(in the rows, 128 means zero)
Each path below is one point turned by a fixed rotation once a step. After each direction that follows a path, write how fast that rotation turns it, in degrees each step (0 if it stays still).
Each turn is a multiple of 5 degrees from 10 to 175, or 0.
Each row of a path follows its step; steps can be skipped.
Path 1:
step 1: [127 139 127 133 120 138 135 135 123 120 127 135 126 126 124 131 131 124
 122 128 133 125 118 116 124 128 119 123 131 143 127 124 130 116 119 124
 120 121 139 116 118 123 120 118 127 138 128 117 128 135 129 134 141 131
 121 128 133 131 121 140 132 122 126 125 130 125 133 136 130 116 126 128
 130 121 124 131 132]
step 2: [134 122 125 131 115 128 122 137 119 121 126 125 128 120 136 142 130 131
 129 127 141 114 129 121 123 139 131 133 130 140 131 132 133 132 114 124
 126 124 131 122 125 131 131 121 132 127 127 128 115 135 134 139 132 119
 132 133 128 120 132 123 124 141 126 121 135 122 126 140 135 127 132 134
 129 118 125 128 138]
step 3: [121 127 125 129 126 117 112 125 131 129 116 127 122 120 123 140 139 137
 128 125 126 128 131 126 133 130 127 125 133 132 136 131 133 132 125 124
 123 131 122 110 127 123 130 127 126 119 135 118 125 141 131 133 124 127
 138 130 116 127 130 131 132 132 127 123 123 134 127 120 138 118 139 132
 144 123 127 119 134]
step 5: [135 127 120 126 125 132 124 134 122 118 131 119 118 128 144 137 132 123
 116 125 137 121 137 119 136 139 133 122 133 140 119 134 128 127 125 127
 125 115 134 124 130 129 121 117 130 132 131 123 128 125 128 127 121 123
 135 139 123 137 126 131 125 127 123 137 143 120 127 132 129 123 128 124
 131 127 114 131 120]
step 6: [132 141 131 124 116 131 128 133 127 128 116 123 118 129 129 137 137 133
 121 121 123 134 126 117 138 128 132 130 130 135 137 138 131 126 121 136
 130 135 131 120 133 120 122 122 128 122 127 121 120 137 129 132 124 125
 135 133 125 126 125 143 131 132 129 126 133 122 142 143 124 122 121 127
 141 126 125 116 134]
step 11: [140 132 122 118 134 127 122 124 126 116 119 124 114 125 130 125 138 127
 124 126 130 130 124 134 135 134 134 128 128 127 137 131 131 124 115 124
 126 123 128 133 129 120 119 128 122 128 136 116 123 121 133 128 128 114
 132 146 126 124 122 139 129 120 122 129 120 133 125 130 121 124 135 128
 140 127 122 131 140]
step 14: [133 136 130 126 122 123 125 128 125 124 125 130 121 131 129 134 132 128
 133 124 134 124 121 127 129 136 135 124 132 135 134 130 134 130 116 125
 121 126 138 128 110 128 132 122 124 127 129 120 109 140 144 134 139 128
 132 134 124 120 120 137 134 122 121 120 133 127 119 127 135 123 129 125
 132 124 135 135 140]
step 18: [136 135 129 122 116 127 123 123 120 119 127 115 125 131 135 138 131 132
 125 126 119 118 131 129 131 137 121 121 129 143 141 122 127 119 123 130
 122 117 138 129 138 124 125 128 125 133 127 114 117 132 125 132 130 126
 139 133 127 131 123 132 127 138 133 127 131 117 128 144 130 129 127 132
 137 123 127 121 123]
[126 128 129 128 127 125 128 128 128 130 129 128 126 125 126 131 129 127
 127 129 130 128 129 129 126 129 128 129 128 129 130 128 129 129 127 129
 130 128 125 127 128 127 129 129 127 127 127 128 129 129 129 129 129 131
 125 125 128 128 125 127 126 127 127 127 129 127 126 127 130 131 129 128
 127 128 128 131 130]
60
Path 2:
step 0: [124 135 123 126 129 121 127 131 127 128 126 123 127 130 125 125 125 132
 120 127 128 118 116 135 126 138 135 126 109 121 125 119 129 129 134 126
 125 129 125 131 137 125 125 129 129 118 122 127 127 138 125 124 135 118
 121 124 120 128 133 122 126 116 121 128 143 114 133 129 134 123 119 145
 134 131 129 118 134]
step 1: [128 136 128 115 135 128 123 120 134 133 128 123 138 121 120 122 121 129
 132 127 136 130 125 131 136 120 136 139 130 126 129 130 133 121 128 136
 128 133 135 131 134 123 124 120 126 128 113 116 128 124 128 132 142 116
 125 113 123 132 138 132 135 130 124 132 131 119 120 126 135 126 126 145
 125 130 122 125 127]
step 4: [133 142 123 119 120 138 131 134 132 119 129 127 137 138 127 124 123 126
 126 133 127 118 118 126 131 134 132 135 128 132 135 133 142 126 120 133
 138 127 133 127 140 130 135 132 133 121 122 116 130 125 135 130 135 126
 114 129 125 134 140 133 135 128 126 132 124 131 129 138 118 127 133 132
 117 118 133 126 131]
step 5: [131 134 132 119 125 134 131 127 133 124 129 125 139 133 125 131 128 128
 122 119 126 133 124 125 130 131 139 126 134 126 129 129 134 121 116 134
 135 124 123 121 122 130 133 126 127 120 124 129 135 122 125 122 127 144
 128 128 128 133 134 137 127 125 129 122 140 134 127 128 136 146 128 137
 119 111 129 120 109]
step 12: [125 128 125 134 134 127 131 130 125 119 133 128 135 133 134 126 129 123
 123 122 132 130 135 132 142 141 130 139 128 127 132 145 127 118 121 126
 129 134 128 129 134 123 121 124 127 121 133 140 126 134 118 124 136 136
 125 114 129 126 133 132 125 119 135 110 123 129 131 132 131 128 125 141
 130 130 142 124 125]
step 16: [127 139 126 127 124 121 133 123 130 134 126 123 134 144 125 117 117 123
 121 124 120 130 121 135 136 128 140 127 117 112 136 128 130 118 143 130
 125 113 133 134 124 127 126 125 124 136 131 122 119 130 135 131 136 123
 136 115 123 128 133 129 126 122 122 131 125 122 125 134 131 126 125 138
 128 125 129 129 124]
step 18: [121 126 132 123 136 141 124 142 125 133 124 135 130 122 125 139 129 130
 124 124 132 125 128 135 123 134 144 130 126 127 131 142 128 114 127 121
 133 123 137 131 123 129 132 131 136 122 116 128 131 132 127 117 131 130
 122 126 128 126 134 131 116 126 127 123 138 117 133 116 134 133 125 135
 128 135 132 118 130]
step 22: [127 120 133 126 132 127 142 130 130 125 135 134 139 142 138 136 126 115
 120 119 122 120 122 135 137 122 131 121 132 125 133 133 141 125 122 127
 127 133 137 135 131 122 128 124 127 128 129 124 139 127 131 132 139 123
 116 127 118 127 130 139 134 122 121 126 132 134 132 135 131 124 129 145
 136 132 127 125 129]
[127 127 131 129 129 128 128 129 131 126 128 131 128 128 129 128 126 126
 130 127 129 131 131 129 127 129 127 127 129 127 130 129 126 128 129 129
 127 130 129 127 127 126 125 130 128 128 126 127 127 127 131 129 128 128
 127 126 130 123 128 130 127 127 128 127 128 126 126 129 126 128 129 131
 131 128 127 128 128]
70
[129 130 127 130 126 124 125 126 129 127 127 129 129 128 126 125 127 127
 129 127 128 126 127 128 127 128 127 128 128 126 126 127 131 129 128 130
 130 128 125 127 125 129 129 126 127 127 128 126 128 129 128 129 128 130
 127 126 128 127 129 128 129 127 128 131 129 128 129 129 129 130 128 129
 131 129 126 127 125]
70
Path 3:
step 1: [130 120 134 135 128 135 132 128 127 133 121 125 118 120 120 126 112 131
 123 132 127 132 122 134 134 113 142 130 129 116 129 119 137 127 129 133
 143 126 120 139 124 112 134 129 120 115 123 124 133 143 131 130 129 127
 120 126 131 124 126 122 127 128 129 123 122 124 128 129 139 132 121 133
 133 123 127 142 124]
step 4: [124 130 131 123 135 128 128 133 128 135 134 126 129 137 128 117 128 135
 127 127 118 129 132 126 125 114 130 124 122 140 138 133 126 137 127 129
 127 142 127 134 119 132 114 117 124 129 122 132 124 136 137 118 133 118
 118 131 122 124 118 137 134 128 119 135 118 127 125 122 140 124 131 115
 116 119 120 138 128]
step 6: [132 126 124 131 120 122 136 120 131 120 130 131 131 125 111 133 138 135
 114 118 126 118 133 132 128 118 121 126 121 132 129 135 125 135 133 134
 134 130 138 122 127 128 127 121 123 120 139 125 113 133 133 121 130 126
 123 129 131 137 123 115 129 118 124 135 128 118 128 119 127 126 135 113
 134 131 131 136 138]
step 9: [130 130 133 131 120 123 124 135 121 114 133 124 115 127 131 125 124 130
 123 138 126 123 128 132 128 111 120 132 130 130 127 141 125 126 134 131
 129 126 117 134 116 127 148 131 125 125 117 123 132 117 132 125 131 132
 130 132 136 131 130 125 137 124 127 130 137 131 121 140 128 131 114 125
 137 125 123 134 145]
step 10: [150 115 128 135 128 123 131 124 141 131 122 130 125 128 122 129 120 127
 121 132 122 129 131 134 137 120 140 137 135 116 128 122 127 118 133 133
 129 127 133 134 130 117 131 128 129 122 141 135 114 130 135 135 128 126
 122 127 126 122 125 124 134 119 121 131 124 131 127 114 130 127 139 139
 141 126 132 126 121]
step 15: [134 121 122 126 138 132 141 135 129 118 141 121 128 118 122 133 132 127
 123 120 123 115 122 131 126 123 136 118 120 129 134 125 121 141 134 123
 128 128 126 139 136 134 124 118 118 131 126 122 125 131 128 117 136 129
 118 126 123 142 128 123 135 127 123 133 127 125 131 120 128 121 134 118
 115 136 136 130 124]
step 16: [127 125 132 133 137 134 137 118 121 119 128 130 123 139 136 117 128 143
 130 137 122 146 132 129 128 139 129 137 123 119 133 125 125 143 140 132
 134 134 124 131 120 127 121 133 125 129 123 125 133 125 125 119 120 131
 121 135 136 126 128 133 131 120 132 114 134 129 130 139 134 128 125 126
 129 125 121 122 144]
step 19: [135 118 122 132 140 131 137 117 141 122 134 131 124 119 125 123 127 131
 113 126 135 129 129 127 142 127 122 122 122 111 132 126 123 124 129 125
 131 127 124 132 134 126 129 125 137 132 134 127 118 139 140 128 119 120
 118 119 120 125 123 119 133 120 118 126 120 132 128 128 143 124 117 130
 126 120 125 124 124]
[127 127 128 127 129 129 130 129 129 128 129 126 130 128 127 127 128 129
 130 128 130 131 128 128 128 129 126 130 129 130 130 123 126 130 129 127
 129 127 129 129 129 132 126 127 130 129 128 130 126 129 129 128 125 130
 128 131 128 129 130 129 129 130 129 128 127 129 126 128 127 129 127 129
 127 130 127 128 130]
85
[126 130 126 125 131 126 128 130 130 125 127 130 124 128 130 127 128 129
 127 127 129 127 129 131 129 130 128 129 127 129 130 129 129 127 129 128
 126 127 126 128 127 127 127 129 132 128 130 128 128 127 128 128 128 130
 129 127 129 125 129 128 129 127 128 129 129 128 126 129 129 128 128 131
 129 127 127 127 126]
155
[128 126 126 128 128 130 126 130 128 128 129 128 127 132 127 130 129 124
 128 129 129 128 130 128 129 126 130 130 129 129 128 128 127 128 129 128
 127 127 129 130 127 128 130 128 127 129 129 129 127 126 127 130 127 129
 130 126 131 130 126 129 131 129 127 131 129 130 129 129 125 129 128 130
 131 129 127 127 126]
25
[127 125 132 128 125 129 126 128 130 127 127 127 126 128 128 126 131 127
 126 131 129 130 127 126 130 130 130 124 129 127 128 128 130 129 130 130
 128 127 131 128 128 129 126 130 127 128 130 127 128 127 128 128 129 128
 128 126 127 126 131 129 129 129 127 126 129 129 127 128 129 129 127 130
 128 127 129 127 129]
160
[130 131 127 127 127 128 129 130 128 130 128 130 128 128 129 128 129 130
 126 125 128 128 130 127 128 128 132 127 127 131 128 125 129 127 127 129
 126 129 129 126 128 131 129 129 125 128 129 127 129 130 129 129 128 128
 125 125 128 128 130 127 131 129 127 129 128 125 127 125 129 128 126 126
 128 129 127 127 129]
160
Path 4:
step 0: [122 130 134 114 121 134 134 123 122 127 128 127 126 122 127 122 126 131
 124 136 124 112 133 109 135 130 121 124 132 108 133 138 129 125 132 123
 134 120 127 132 125 124 126 124 138 122 132 124 128 126 132 123 121 121
 137 135 139 126 135 123 133 141 131 124 133 125 129 124 133 117 123 137
 132 121 115 132 126]
step 1: [130 138 136 113 127 141 136 129 113 122 119 134 128 123 129 132 128 139
 134 136 122 115 129 127 122 139 125 131 127 122 133 124 130 132 129 114
 136 124 123 135 125 122 135 119 124 140 128 124 137 127 121 130 120 125
 137 133 121 126 129 133 130 130 122 126 126 132 117 120 131 119 123 127
 140 140 134 127 128]
step 3: [123 133 116 122 126 134 125 134 120 134 123 136 140 134 141 126 120 142
 127 132 124 125 127 137 137 134 132 128 124 126 130 126 121 129 123 123
 133 131 129 125 120 120 116 130 133 133 112 126 127 117 135 127 113 133
 130 126 115 130 129 124 137 124 120 133 136 126 126 122 141 131 128 129
 130 116 130 129 118]
step 8: [128 129 124 111 134 133 127 123 114 128 116 130 130 140 127 127 123 134
 122 127 126 109 122 131 125 135 116 117 137 130 129 115 135 137 131 131
 134 122 131 131 124 134 124 127 125 125 132 127 130 118 123 121 121 119
 126 132 115 134 123 119 130 138 129 124 132 133 137 120 140 130 129 130
 120 127 121 128 134]
step 9: [121 128 116 119 125 137 126 118 136 131 121 128 139 131 135 134 130 134
 125 142 132 123 131 124 125 141 123 123 131 122 132 115 129 131 121 123
 127 123 132 130 128 123 140 128 125 128 108 117 125 124 121 119 121 123
 134 136 121 130 122 124 141 130 126 131 138 118 123 124 135 134 125 124
 127 122 125 134 121]
step 14: [133 137 129 123 126 138 125 128 130 129 117 129 135 139 137 123 131 136
 139 134 124 124 124 131 122 131 123 123 132 118 135 113 134 121 125 121
 134 129 129 134 119 133 118 123 132 133 129 118 127 126 123 135 125 113
 136 127 114 133 129 136 126 134 123 129 121 143 125 121 138 127 122 123
 120 132 123 132 135]
step 21: [127 133 129 119 125 131 134 118 118 119 120 127 136 135 126 129 128 129
 129 129 126 116 124 116 130 136 135 120 137 120 128 122 135 130 120 128
 116 117 122 129 125 124 125 124 127 123 120 118 139 123 135 121 128 114
 130 134 124 135 114 127 131 142 133 127 126 134 124 141 133 118 132 135
 120 117 130 133 128]
step 26: [130 132 124 118 129 136 128 124 128 124 123 123 131 134 143 133 125 122
 136 141 128 128 130 131 136 130 122 126 136 105 133 124 125 121 117 126
 138 130 132 128 127 129 136 129 134 131 121 116 132 123 128 124 112 119
 126 129 122 111 129 137 125 135 124 123 130 123 123 130 130 132 133 143
 131 125 130 129 122]
[128 131 127 128 126 129 128 128 129 128 128 128 127 128 127 130 127 128
 129 128 128 129 127 132 127 129 129 130 127 129 128 128 130 127 129 131
 128 129 129 125 125 128 130 128 128 127 128 126 127 127 127 130 126 130
 130 126 127 129 127 129 130 127 126 130 129 128 128 127 128 126 128 132
 130 131 127 130 129]
170
[128 130 127 129 127 125 127 129 127 129 127 128 130 127 129 128 127 129
 131 127 128 127 129 129 126 132 129 129 127 125 128 129 127 129 126 128
 131 129 126 127 128 128 129 131 128 129 127 129 128 130 126 129 126 132
 124 130 126 128 129 130 127 129 129 128 128 129 126 128 129 128 127 125
 128 130 126 128 130]
170
[129 128 129 125 128 129 125 130 128 125 128 128 129 128 129 128 127 128
 127 129 127 131 130 124 129 127 128 131 128 127 127 130 129 126 129 129
 130 126 129 124 129 130 128 126 127 129 129 127 128 129 129 128 127 126
 128 129 127 127 129 128 126 128 129 130 126 127 129 129 129 130 127 130
 127 130 127 126 130]
55
[129 128 127 127 125 129 129 130 126 127 128 131 131 129 126 130 130 131
 127 128 129 128 126 127 129 130 126 128 128 128 131 129 125 129 130 128
 128 127 128 130 126 127 129 130 129 128 129 131 127 127 126 127 129 129
 130 129 129 127 129 126 127 126 128 130 129 127 130 124 129 129 125 128
 129 128 126 126 127]
10
[128 125 130 126 126 128 130 127 126 126 128 127 130 128 128 129 129 127
 128 130 128 129 128 129 126 130 128 129 125 129 128 128 131 130 128 129
 130 130 126 129 130 127 130 128 128 127 125 127 128 126 126 129 132 125
 128 131 128 131 128 126 129 130 131 126 128 127 127 129 128 127 128 129
 129 131 127 128 126]
90
[127 128 130 128 127 130 128 127 127 130 127 128 127 126 125 125 127 126
 127 128 129 128 128 127 130 130 130 131 129 127 127 129 127 125 126 128
 129 128 126 128 126 125 126 127 126 128 129 128 127 129 129 130 129 128
 129 129 127 131 128 127 125 128 128 128 126 130 125 124 126 128 128 126
 130 127 127 129 126]
20
[131 131 125 128 128 130 126 125 129 126 128 127 128 125 130 130 127 128
 129 131 127 126 129 128 131 128 128 128 128 128 127 131 126 129 128 127
 128 129 130 129 128 128 128 128 126 126 125 129 126 128 128 127 130 129
 129 128 128 127 128 128 127 127 128 128 128 128 128 130 126 131 128 128
 132 128 126 129 127]
170
